In the rows, zero is written as 128.
runs of hidden systems
V, seq 1 (8 x 18)
[[139 188  84 154 147 130 112 175  96 116 142 132 128 176 141 162 133 174]
 [101 154 130 132 160 111 111 145 102 140  89 200 184 159 102 152 136 124]
 [ 98 128 136  97 151 114 108  94 127 162  44 139 102 125  87 133 116  96]
 [121 119  94  88 159 146  90 140 136 134 104  78  52 109 143 152 103 132]
 [143 149  56 143 160 146 120 158  92 118 153 129  96 159 165 160 136 172]
 [117 187 118 151 151 107 131 160 110 146 107 186 162 167 111 156 144 159]
 [ 91 127 142  91 163 106 109 122 131 164  64 182 142 115  87 141 132  95]
 [124 120  94  81 151 126 110 107 126 157  84  95  51 108 117 137 118 104]]
R, seq 2 (8 x 18)
[[115 146 168 135 126 118 150 110 119 172 102 156 202 139  95 125 182 133]
 [107 120 174  89 119 102 108 113 168 128 110 137 112  78  84 102 104  78]
 [157  88  98  99 110 140 139 136 130 133 149  53  78 110 167 128 114 102]
 [153 169 103 171 118 151 125 120 102  88 189 103 124 147 139 113 152 186]
 [123 132 153 166 114 107 150 150 116 112 134 195 208 162 127 127 118 113]
 [105 102 178  99 127 129 130  92 136 176  66 112 166 117  97 121 150  95]
 [121 114 144 105 123 138  95 108 165  98 135  83  60  81 119 103  88 118]
 [159  98  83 153 118 154 154 150 117 105 176  98 105 146 199 138 113 147]]
G, seq 3 (8 x 18)
[[123  64 119 117 137 141 161  72 100 154 125 162 163 117 133 113 174 102]
 [127 181 168 150  99 109 136 109 178 126 115  95  79 110  95  98 108 155]
 [139  74 113  96 130 144 120 176 133 107 191 119 143  96 174 138 119 100]
 [151 151 107 168 112 136 166  65  89 142 128 113 128 161 115 104 180 160]
 [117 162 188 140 105 103 113 180 169 100 149 143 168 117 112 122  89 122]
 [127  50 116  99 134 149 133  76  99 132 131 136 147 108 134 110 151  81]
 [140 178 150 163  94 127 138 104 155 125 109  61  79 139 112 104 113 166]
 [128  93 128 117 137 152 103 188 129  90 188 130 171 114 171 145 113 121]]
F, seq 4 (8 x 18)
[[ 96 123 149 117 150 147  61 160 152  82 108 119 111 118 133 141  63 129]
 [129  84  83 149 144 151 149 136  96 135  90 127 122 182 186 161 100 129]
 [ 97 174 149 160 152 136 131 146 161 146  89 140 118 145 131 150 128 206]
 [102  87 119 121 160 115 144 156 150 125 131 220 129 108 154 144  96 113]
 [126 119 101 115 142 115 178 104 138 199  79 129  77 126 133 141 150 134]
 [124 162 116  99 151 118 113 172 170 132 174 132  77  71 130 139 136 160]
 [158 121  60 115 131 104 167 144  86 146 174 173 128 136 147 139 158  97]
 [136 207 136 114 122  92 129 126 123 170 122 122 132 124  67 122 178 134]]
G, seq 5 (8 x 18)
[[123 172 133  89 136 126  82 122 129 153  81  61  88 120  85 136 136 124]
 [143 140  72 114 144 128  80 178  93  87 145 115 100 152 147 153  85 105]
 [132 141 101 141 140 134 133 135  72 161  79 121 170 196 133 161 151 129]
 [ 86 169 158 126 159 121  72 138 132 114  76 168 139 136  85 140 101 136]
 [111  74 100  98 153 126 123 129 124 141  75 145  93 131 150 149  78  78]
 [119 152 104 123 157 147 121 131 134 166  83  81  75 140 140 158 143 182]
 [122 157  83 137 165 119 110 190 121 104 153 185 112 141 150 163 105 154]
 [121 121 102 123 148 102 173 127 107 186  86 190 152 154 130 154 154 109]]
V, seq 6 (8 x 18)
[[136 115 116 119 112 105 125 165 147 112 107 106  80 135 151 139  44  80]
 [133 102 109 130 146 186 116 120  93 136 137  71 155 148 164 144 174 168]
 [118 188 129 180 128 111 117 121 131  78 137 183 108 145 104 111  98 164]
 [109  79 153 117 132 122 155 161 141 171  75 149 179 146 156 160 109  94]
 [109 122 132 117 151 159 110  51 130 134 114 107  83  92 100 100 166 162]
 [141 137 100 134 122 103 146 185 164 111 150 133  63 122 165 145  63 127]
 [135 108 108 128 147 155 154 138  97 164 148 128 183 144 160 152 196 158]
 [117 195 144 145 123  90 123 104 139 114 132 184 110 112  66  99 132 138]]
U, seq 7 (8 x 18)
[[129 178 126 158 131 102 131 190 115 117 142 181 178 168 131 153 119 141]
 [110 138 137 111 142 101 125  98 100 163  71 178 165 140  78 126 150  89]
 [115 151 146  87 130 114  89 128 156 139  80  82  72 105  94 128  93 101]
 [138 116  73  93 160 147  89 180 110 118 154  96  97 125 165 166 116 125]
 [140 183  78 174 142 128 132 133  83 111 139 154 121 180 132 140 140 176]
 [103 163 169 141 131  95 126 159 137 140  87 185 184 152  98 142 111 116]
 [104 105 128  75 153 117 105  97 119 164  64 136 112 109  92 131 130  78]
 [133 153 100 106 139 134  96 147 146 125 117  68  41 115 134 142  96 142]]
W, seq 8 (8 x 18)
[[103 151 147 107 157 155  77 138 119 157  68  76 144 147 111 159 146 156]
 [103 137  99 133 165 124  89 151 127  85 113 186  86 136 133 145  66 131]
 [133 123 101 132 135 126 155 157 110 180  67 100 125 181 163 174 121 127]
 [ 93 179 132 120 178 140  79 144 142 130 109 146 107 115 104 149 140 191]
 [128 130  85 130 140  85 158 169 128 144 105 195  99 150 147 159  81  97]
 [126 160 120  93 149 125 123 153 127 197  87  84 121 134 115 164 172 145]
 [118 181  99 114 159 102  89 169 134 102 154 181  86 107 105 141 106 134]
 [154 141  87 110 119  92 155 177  95 175 108 127 140 170 140 165 129  81]]
S, seq 9 (8 x 18)
[[115 188 156 125 126 101  74 153 151  85 136 143 111 109  82 115  87 122]
 [137  77  85  91 141 125 130 152  86 148 110 134 145 151 156 159 118  64]
 [125 185 128 147 132 148  95  87 109 123  93  73  97 150  91 116 143 174]
 [118 134 116 130 145 119  98 200 131  83 159 176 147 134 150 153  78 117]
 [125 113 105 131 141 131 153  92  82 176  64 140 154 173 122 142 159 115]
 [102 183 161 130 138 120  82 138 169 105 101 123  83 109  92 122  87 156]
 [127  78  73  99 161 129 136 172 107 141 132 161 125 137 177 170 113  98]
 [130 185 114 154 133 132 139  88 109 157  93 102 101 158 102 124 169 183]]
U, seq 10 (8 x 18)
[[102 143 154 168 139 147 106 100 143  66 160 173 129 108 114  95 117 177]
 [131  67 137 142 102 115 182 131 132 145  94 143 154 159 166 134  88  77]
 [106 118 157 120 147 170 124  77 150 157 112  86 116  93 120 115 179 183]
 [128 107 118 142 120 117 138 146 164  80 176 163  82  97 158 114  70 120]
 [151 103 109 142 114 138 195 135 112 179 132 106 158 157 173 145 172 140]
 [110 166 168 144 129 124 125  95 159 110 161 161 128  85  86  89 155 169]
 [148  82 130 109  91  93 167 149 139 136 137 136 136 120 146 123  91  47]
 [141 136 128 114 123 160 127  94 117 156 144  52 125 111 121 115 197 161]]
S, seq 11 (8 x 18)
[[127 122  70 144 164 154 150  85 102 147 124 143  82 135 148 133 168 183]
 [132 196 139 159 120  94 156 181 168 137 148 156 116 132 129 139 118 170]
 [117 108 122  80 153 103 144 138 124 178 131 189 162  96 115 141 173  90]
 [146 168 110 114 111  94 137  89 135 146 112 104  50 112  86 102 126 110]
 [151 142 110  84 128 123 100 203 134 126 181  79 124 106 144 153 127 112]
 [153 143  81 136 129 133 125  92  56 117 161 136 153 152 107 112 183 121]
 [137 191 170 148  88  91 111 154 132 104 121 117 157 153  85 114  92 101]
 [111  76 136  79 147 141  82 132 100 124 104 127 173 120 119 137 119  63]]
N, seq 12 (8 x 18)
[[118 134 157 169 120 160 131  53 104 122 100 114 160 153 105  98 163 164]
 [104  93 178 135 117 130 113 146 173  90 112 134 130 115 144 120  51 107]
 [128  55 107 115 140 159 167  88 114 170 109 111 128 124 169 132 162 127]
 [120 158 148 181 116 148 135 102 164  95 136 105  84 124 137 104 108 201]
 [121  74 129 131 136 124 167 173 152 129 163 186 160 112 182 144 113 116]
 [129 135 143 146 115 121 179  58 132 165 119 141 124 116  99  94 184 151]
 [128 136 163 120 105 107 122 156 190  98 168 118  94  78 127 109  82 120]
 [157  83  81 104 126 132 166 119  98 150 181 128 136 112 158 125 177 105]]
R, seq 13 (8 x 18)
[[146 158  72 127 148 157  92 108  68 113 139  87 104 155 120 131 161 154]
 [122 175 125 162 128 107  99 169 108  83 121 170 150 177 116 140  79 124]
 [104  91 129 101 160 142 110 132  98 164  65 137 180 154 131 162 138  99]
 [102 151 129 117 151 138  76  90 135 113  75 111  61 117  89 118 100 140]
 [127 103  89 125 151 140 118 188 137 109 130 124  90 140 188 167  70 132]
 [122 143  78 152 168 156 137 106  88 146 114 149 121 162 142 148 172 188]
 [ 99 177 146 141 146  92 122 159 153 130  96 201 126 135 101 141  97 140]
 [113  88 109  67 162 119 134 148 133 187  95 143 120 105 140 163 140  92]]
W, seq 14 (8 x 18)
[[148  98  87  68 133 124 137 123 103 177 121  86 103 114 133 141 158  82]
 [148 203 116 137 118 124  91 147 129  91 173  83  86 121 105 116 127 162]
 [143 121 111 139 120 112 141 183  96 112 165 175 197 160 153 147 122  97]
 [119 153 151 119 128 126 104  78  90 151  73 113 165 149  70 115 165 110]
 [107 119 160 108 128 123  76 151 161  85 117 122 109 102 117 122  57  93]
 [144  76  71 120 142 162 129 129  84 129 121  88 113 159 181 151 124 117]
 [122 190 139 182 128 149 110 120 127 101 119 103 121 162 118 123 128 203]
 [ 99  96 146 144 146 119 147 160 141 127 112 211 178 139 154 148  96 118]]
F, seq 15 (8 x 18)
[[ 98 115 107 164 161 141 130 124 122 114  73 175 103 170 156 150  79 155]
 [ 98 120 141 132 152 122 152 170 172 169  70 151 115 136 160 168  96 155]
 [ 98  99  97 115 183 140 140 134 149 151 118 185  86 100 159 153 129 163]
 [138 145  85 126 140  91 185 152 153 172 129 166  64 118 149 148 124 142]
 [130 148 107  85 156 104 145 165 143 180 161 159 121  88 126 152 179 138]
 [145 162  75  99 140  86 136 120 105 143 162 179  90 105  93 120 161 104]
 [157 177 111  77 112  80 123 164 114 165 144 107 122 117  87 135 154  77]
 [140 161  96  83 144 125  67 133  76 115 157 113 135 120  84 127 163  96]]
N, seq 16 (8 x 18)
[[148 106 144 131  92 105 176 104 148 124 188 153 140  86 123  85 146  99]
 [157 121 155 123  82 122 149 103 144 118 189  88 134  88 115  82 152 107]
 [155 105 132 130  93 141 122 113 118  79 207  98 143 102 133  88 135 105]
 [156 103 143 155  84 142 140 101 100  91 173  98 179 143 134  92 138 103]
 [125  95 183 145  96 156 112  96 121  84 143  98 189 129 122  90 125 111]
 [121  56 156 139 107 164 126  80 122  94 120 102 154 128 146  98 102  98]
 [123  68 156 157 108 179 143  85 136 110 117  72 138 136 168 108 114 147]
 [108  68 155 171 129 179 142  99 149  94 139 128 141 123 178 113 110 169]]

runs to name
seq 17 (2 x 18)
[[137 127 139 185 102 139 183 136 142 143 101  94 133 177 175 139 111 169]
 [ 86 113 177 144 155 163 116 119 161 111 143 167 165  94 132 120 145 183]]
 -> V
seq 18 (2 x 18)
[[125 102 150  67 117 100 129 147 150 171  94 107 126 100 113 136 112  55]
 [145 140  83  91 146 150  95 116 112 128 159  67  66 100 126 127 156 143]]
 -> U
seq 19 (2 x 18)
[[100 127 146 102 156 124 122 168 193 142 137 148  89  70 142 144 112 159]
 [145  90  57 118 147 121 177 127 111 153 155 167  88 119 169 141 144 120]]
 -> F
seq 20 (2 x 18)
[[134 128 104 143 139 150  83 133  75  61 178 150 166 148 130 121 126 125]
 [126 132 143 162 109 121 139 112  95 133  62 130 171 197 118 131 103 104]]
 -> R
seq 21 (2 x 18)
[[137 123 108  71 148 132  93 139  96 134 181 128 161  92 107 130 185 100]
 [162 173 104 142  90  87 129 106  93 107 123 119 100 161  88 103 104  78]]
 -> R
seq 22 (2 x 18)
[[145  92  91 178 113 124 188  93 104 113 133 174 118 163 164 113 108 120]
 [106 145 198 134 121 131 149 144 181 171 108 109 168 109 123 132 154 169]]
 -> G
seq 23 (2 x 18)
[[118 139 176 111 130 137 123 157 147 155 160 121 201  97 118 133 186 149]
 [135 108 128 119 110  98 145  72 125 114 140 169 110  99  92  81 121  69]]
 -> R
seq 24 (2 x 18)
[[108 188 162 113 135 129  67 126 128 130  76  86 125 136  72 130 123 137]
 [120  95 103 112 146 139  78 163 104  77 129 137 129 142 151 146  67  84]]
 -> F
seq 25 (2 x 18)
[[146 125 149 151  93 137 139 183 140 120 127  63 154 166 171 146  87 126]
 [103 111 118 136 171 175  93  94  88 109 132 159 169 132 128 128 170 166]]
 -> W
seq 26 (2 x 18)
[[ 93  67 153 144 143 141 159  81 140 137  99 193 156 115 137 115 130 128]
 [118 102 150 128 117 132 163  76 174 154  89  97  66  99 130 106 114 137]]
 -> W
seq 27 (2 x 18)
[[166  96  90 147 102 148 167  97  86 137 137  76 127 165 164 121 147 120]
 [123 190 179 165 111 137 114 136 151 105 154 104 156 128 105 109 144 186]]
 -> F
seq 28 (2 x 18)
[[115  56 118 156 136 153 170  97 150 116 132 161 100 113 182 118 100 147]
 [122 125 149 159 125 144 184 122 180 160 137 119 112 108 163 127 152 200]]
 -> G
seq 29 (2 x 18)
[[100  94 183 154 127 176 120  70 128 115  93 104 172 136 127 104 139 154]
 [104  96 161 164 123 157 119 104 167  75 125 125 101 116 153 105  67 154]]
 -> G
seq 30 (2 x 18)
[[131 155  80  93 165 117  98 131  71 145 137 164 146 133  95 144 180 110]
 [134 186 122 124 112  72 124 143 116 141  80 141 110 161  81 132  94  81]]
 -> G
